In the rows, 128 means zero.
Each named turn below is shown by a few rows before and after it. Which turns, in which order, take the first row of each later pair to the second? The first pair is answered.
turn J_915:
[134 141 110 136 106 126 140 162 136 135 141 141 129 127 126 120 144] -> [127 113 125 128 139 130 117 160 115 137 145 122 118 131 136 136 104]
[ 94 141 118 125 109 113 134 114 149 151 120  92 124 164 121 109 135] -> [ 89 130 121 122 114 117 125 124 142 151 126  90 126 172 132 112 131]
[143 116 123 156 117 133 155 137 135 148 115 133 106 158 129 115 152] -> [136  94 136 150 141 136 134 129 123 144 116 119  94 156 139 136 114]
[102 122  85 149  36  75 149 102 151 117 173 118 127 157  76 143 109] -> [ 91  95  87 154  34  89 151 148 151 139 175 123 118 165  98 139 107]
turn J_9:
[120  92 125 137 156 126 110 151 131 154 129 116 120 140 139 142  99] -> [121  92 121 153 138 125 113 170 136 147 130 128 122 134 130 140 100]
[181 141 132 115 127  86  96  98 115  66 113 121 114 122  74 124 114] -> [165 130 157  74 161 104 100 100 106 119 109  89 108 183 136 120 141]
[149 149 139 139 152 134 131  94 115  81 131 120 132  83 106 132 106] -> [135 139 163 102 179 149 128 107 102 132 127  99 123 141 167 128 128]
[ 58 133 111  94  94  94 100  98 160 133 137 124 101 117  87 138 121] -> [ 56 130 119  82 100 106 103  96 152 150 137 113  98 136 105 138 127]
turn J_442:
[ 94 130 129 129 123 161 102  97 145 115 114 111 124 132 173 151 146] -> [ 92 119 110 154 101 155  97 130 152 104 120 131 123 113 153 153 130]
[163 146 135 135 135 123 155 121 113 115 113 137 147  99 118 129 133] -> [153 133 139 124 147 122 132  90 109 112 119 130 135 106 111 137 113]
[120 146 170 103 112 118  77  59 152 140 141 141 105 130  72 108 142] -> [130 160 146 145  77 116 117 135 167 136 132 181 122 101  69  98 166]
Now pairs of rows:
(2 to 3 turns a pair)
[109  79 112 158 118 128  86 182 116 112 127 137 110  82 110 134  84] -> [118  88 131 147 157 143  93 172  99 119 121 120 110  85 135 140  72]
J_442 J_915 J_442
[132  87 123 128  87 134 128 159 173 174 134 130 126 168 150 132 145] -> [169 152 137 107 111 144 162  93 162 140 115 129 144 158 148 127 180]
J_9 J_442
[100  92 119 113 170 134  58  83 109 161 138 104 118 149 134 143  91] -> [ 94  82  80 168 119 122  63 158 122 141 139 145 120 112  95 149  91]
J_442 J_442 J_442
[152 133 149 151 155 145 180 158 124 140 109 137 142 111 157 109 131] -> [138 142 138 148 117 139 184 159 147 148 116 149 142 131 137  97 158]
J_442 J_915 J_915
[ 82 109 137  99  77 113 122 131 126 158 138 138 107 161 142 113 126] -> [100 128 152  75 102 119 140  94 118 156 126 128 110 159 154 110 140]
J_915 J_442 J_442
[134 117  84 156 111 120 126 138 101  80 142 128 131  51  53 156  83] -> [159 157  92 148 112 140 191 172 107  95 127 137 157  45  91 137 152]
J_442 J_442 J_442
[119 115 141 123 145 132 134 148 107 158 123 101 135 143 167 119 143] -> [121 110 108 157 115 119 111 164 118 120 131 136 136  98 115 129 113]
J_915 J_442
[125 171 118 138  89 140 160 127 162 141 150 107 167 121 131 131 172] -> [134 162 145 118 138 152 156 116 127 151 146  75 163 130 162 139 155]
J_915 J_9 J_442
[146 147 123 116 137 126 107  49 134  58 122 101 132  90  91 130  64] -> [105  78  95 156  88 124  94 199 167 114 135 135 122 109 112 115  56]
J_9 J_442
[159 132 110 123 127  99 161 156 140 137 113 146  97 138 113 140 166] -> [131 101 108 112 124  95 118 147 142 150 125 136  78 161 104 135 141]
J_442 J_9 J_442
[108 183 135  89 119 123 148  61 130 147 115 114 127 196 137  97 191] -> [105 161 145  84 147 123 123  34 117 138 120  91 109 193 138 114 153]
J_915 J_915 J_915
[123 137 112 142 104 109 131 114 146 110 138 128 126 116 101 125 131] -> [108 108 133 120 137 117 115 122 133 140 143 102 113 150 147 123 120]
J_442 J_915 J_442
[121 131 137 113  97 114 112  79 154 132 130 123 139 167  93 126 130] -> [123  98 124 148 103 113  96 132 146 116 139 136 134 132  79 139  90]
J_442 J_915 J_9
[100 102 119 140 120 120 112 172 132 126 144 130 131 103 134 126 103] -> [115 118 149 103 162 136 129 126 111 136 136 105 136 119 167 130 118]
J_442 J_915
[ 98 106 123 121  96 124 133 164 148 152 142 131 143 166 135 130 177] -> [109  95 124 139 108 130 139 197 134 147 140 134 148 147 138 141 164]
J_915 J_442
[129 101 131 108 142 122 132 171  88 155 141 127 117 123 159 128  74] -> [137 127 124 109 140 112 123 111  85 114 143 121 114  90 108 134  56]
J_9 J_915
[120 109 155 106 185 147 117 129  93 161 122  92 121 140 181 145 100] -> [133 120 133 135 169 134 102  96  98  94 127 104 121  85 118 159  64]
J_9 J_9 J_9
